Each path below is one point turned by a fixed rotation once a step. After each direction that follows a path, write how fast that rotation turns it, in deg/step (0 if it stays still).
Each turn is a multiple of 5 degrees from 10 to 175, or 0.
Each row of a path follows its step; steps can be skipped.
path 1
step 0: [ 11 -17  32 -16   0  45   9   0 -13  27   9   4 -42  77 -16   7  -5 -14
 -54  34  40 -22  26  40 -52  39 -37 -44 -25   0  30   2 -12   0  55 -20
 -15  32  -3  -6 -26 -34  35 -61 -14 -10]
step 2: [ 10 -13  65 -44  -9 -14   3 -10 -39  25 -38  69   5  21 -13  28 -37  31
 -42  44  -9 -19  38  28 -43  30 -44  18  -6 -43  20 -32  17 -30  39  14
  10 -11  31 -31 -41   1  12 -28 -34 -14]
step 3: [ -3 -52  34  30  -8 -14  76 -44 -12  47  12  16   0   8   5 -64   3  -1
   4  40  19  23  72 -36 -14  -7  27  31  -4  -7 -18 -22 -18 -20  23  -1
  37  34  21 -26   4 -50  14  43   4  41]
step 5: [ 30 -52  32  66  34 -16  26  31 -31  29  55  15 -14  21  13  -5   2  35
  26  75  15  -8  43  16   1 -13  41   3  24 -23  25 -23  14  37  47  -4
  32   8  15  32  43 -38  12  19  21   4]
step 6: [ 22 -33  23   7  48   9  -8 -21  -7  43  16  -8  -4   8  16   1   0  14
 -70  -1   3 -40  18  48 -22  47 -14 -20 -10 -29  21  22 -27 -29  23 -35
  -3  28 -11  35 -80 -46  26 -59  40  23]
step 11: [-16 -23  24  38  -7  17  22  23 -39   8  20   1 -40  35  12 -17 -44  44
  -4  67  53 -11  50   0 -27  13   8  -9   3   1  10 -19   6  29  59 -31
  -3  27  29 -44  20 -47  71  20  -4 -15]
step 14: [ 39  -3  59  42  20 -16  15 -34  -4  61  43  11  28 -20  -3 -52  15  13
 -46 -19 -23 -11  49 -21 -16  15 -17 -29 -12 -23   5 -27 -25 -15  39 -21
  72  31  31  17 -39  -5 -26  -2   8  41]
step 15: [  4 -56   9 -12  36   2  33  43 -34 -12  28  48 -26 -12  -9  28  40  18
 -55  34  16 -43  12  13 -26  -8  44 -11 -36 -13  -2 -62 -23 -15  45  35
 -19 -13  21   0  29 -58   8 -28  23  44]
step 17: [-14 -10  27 -15  -3  46  15   1 -38 -17  -3  23 -55  41  18  -8 -33  58
 -49  16  52 -49  -2  10 -70  -1   7 -21  -5  -9  -8   5 -18  -4  37 -32
 -17  28  20   6 -10 -73  34 -23  45  11]
step 18: [ 14   2  -2  17  18 -14  70 -18 -40  36 -21  73  18  44  23  15  19   5
  21  -7 -60   2  43   0 -55 -30   9   6 -36 -23  53  17  36  23   1 -21
  39  31   4   6 -58 -37   6 -10   2  -3]
Speeds:
[  2   6   1   0  -9  -8   2  -2  -3   4 -14   1   3   3   7   7   0  -9
   8  -5   5  15  26   8 -11   6 -16  10   0  13 -12  -1   1   1   8  -3
  -8  -3   7 -28   4   0   4  10   1 -18] => 40
[ -9  -7   6  12 -11   2   9   7   8  -9  -1  -2 -16   0   2  -1   3  22
   0   2  14   3   3  -2   0 -20  13  15  12   9  -8  -6   1   2  -2   4
 -17  -8  -2  -2  17 -13   3   8   5  14] => 175
[-10  -1   1 -27   2   0  14 -17 -22   4   2   3   1 -15  -2  -7   2   7
  -6   1   2   1  -6   1  -6  -2  10 -13  17  -5  -6   4 -14   2  -5  13
   5 -10   0 -12   7  -1  -2  12  -9  -9] => 55
[ -2   6   6   1   9  -8   7  12   8  -2   8   7  -7  -3 -13  -3   9 -12
  -4   6  -1   2   8  -7  25   5  -2  -8 -12  -1 -22 -13 -13  -2  -7   7
   3   8  13  -1  18  -9 -14  -4  -4  -6] => 65
[ 11  -2  -8  -1  -6   1   4 -14   1   2   4 -14  -5 -15   1  -1   9  17
  -8   5  -7   8  23 -10  -9   1  -5   7 -12  -4   2  14   2  11 -16   3
  -6   2  13  19   8  11  -3 -12  -4  -7] => 170
[  3   4  11  -6   5   0  13  -4   1  -9 -18   9   0  -1   2 -19  -8   6
   3   4  -7   7 -16   7  -4   1  -2  14 -12  17 -15   8  13  -3  -4  10
  11  11  15   7 -12   4  -5   8   0  11] => 70
